In the rows, zero is written as 128.
Each path is a new rotation, seen through one point. The rows after it are directions, each followed by how far the rotation turns it, in degrees a step (0 if it stays put).
Each turn is a multiple of 5 degrees from 10 to 175, or 0.
Each row of a path follows its step; steps can be skipped.

step 1: [131 147 132 130 137 114 124 129 123 139 122 127 126 132 120 135 129 133
 117 133 124 128 119 127 120 130 126 135 143 133 117 128 139 133 121 136
 115 136 133 135 148 118 123 109 140 134]
step 3: [120 116 120 132 133 117 140 131 140 134 125 140 124 114 129 126 122 138
 125 133 132 134 120 132 132 122 127 143 119 136 129 121 119 129 129 132
 115 151 142 117 118 134 122 117 137 131]
step 4: [131 124 119 125 114 124 143 120 126 135 144 128 122 124 134 133 126 134
 136 129 119 128 122 124 111 118 128 126 132 140 119 127 128 125 119 144
 118 149 138 114 126 130 115 118 130 131]
step 5: [132 116 135 118 116 138 119 118 125 136 135 127 133 124 125 123 127 119
 133 134 116 134 113 133 119 114 122 122 126 131 122 135 121 116 137 146
 133 138 138 123 132 127 122 119 124 148]
step 8: [120 136 138 138 123 126 104 126 131 139 128 126 128 127 129 127 138 131
 130 132 152 124 112 146 120 133 130 131 138 131 119 123 132 135 135 139
 123 128 136 133 126 130 119 115 130 136]
step 9: [131 133 133 132 137 114 117 120 122 147 125 138 135 131 122 128 115 132
 127 133 137 122 122 137 119 129 130 140 134 140 119 117 121 137 134 129
 120 127 143 128 152 129 128 122 137 124]
step 10: [127 120 130 147 143 112 129 120 122 139 125 130 124 136 128 128 126 132
 121 137 132 128 132 124 120 113 124 142 128 144 130 138 121 129 130 135
 122 150 128 139 142 128 124 127 127 129]
step 11: [117 120 129 134 139 122 120 133 131 134 139 134 123 126 133 117 134 147
 122 137 128 139 124 118 128 123 125 134 128 132 131 137 127 130 130 143
 133 152 137 121 123 134 117 108 137 127]
step 12: [134 124 123 109 129 128 138 133 127 138 144 136 126 119 122 133 118 132
 121 138 124 126 121 118 129 125 132 137 135 125 116 134 129 126 124 147
 123 136 140 120 133 129 118 103 131 129]
Directions:
[126 131 124 125 129 134 134 130 129 126 123 129 128 127 129 125 129 130
 128 130 124 127 129 126 129 129 130 127 126 129 125 130 129 128 129 126
 125 132 131 128 129 128 124 128 131 133]
35
[126 123 128 131 129 132 128 129 125 132 128 131 128 126 125 130 130 128
 132 126 130 130 131 127 132 131 127 130 124 129 130 129 133 130 127 126
 128 133 125 128 128 126 132 128 129 130]
90
[134 128 132 130 127 127 129 127 124 130 122 129 132 132 127 125 126 126
 127 126 128 131 128 125 132 125 128 131 125 126 129 127 124 126 129 129
 126 126 128 127 129 125 126 131 129 129]
95
[126 126 126 131 126 126 133 128 132 128 125 127 127 127 130 125 126 131
 126 126 132 130 130 125 131 129 130 125 126 128 132 128 131 130 130 134
 130 127 130 131 126 130 128 126 125 125]
90
[127 124 125 127 128 129 130 129 128 127 129 129 127 125 125 125 121 126
 127 126 130 123 131 131 131 127 126 131 127 128 122 127 124 127 131 128
 130 127 128 131 129 130 132 128 131 127]
110
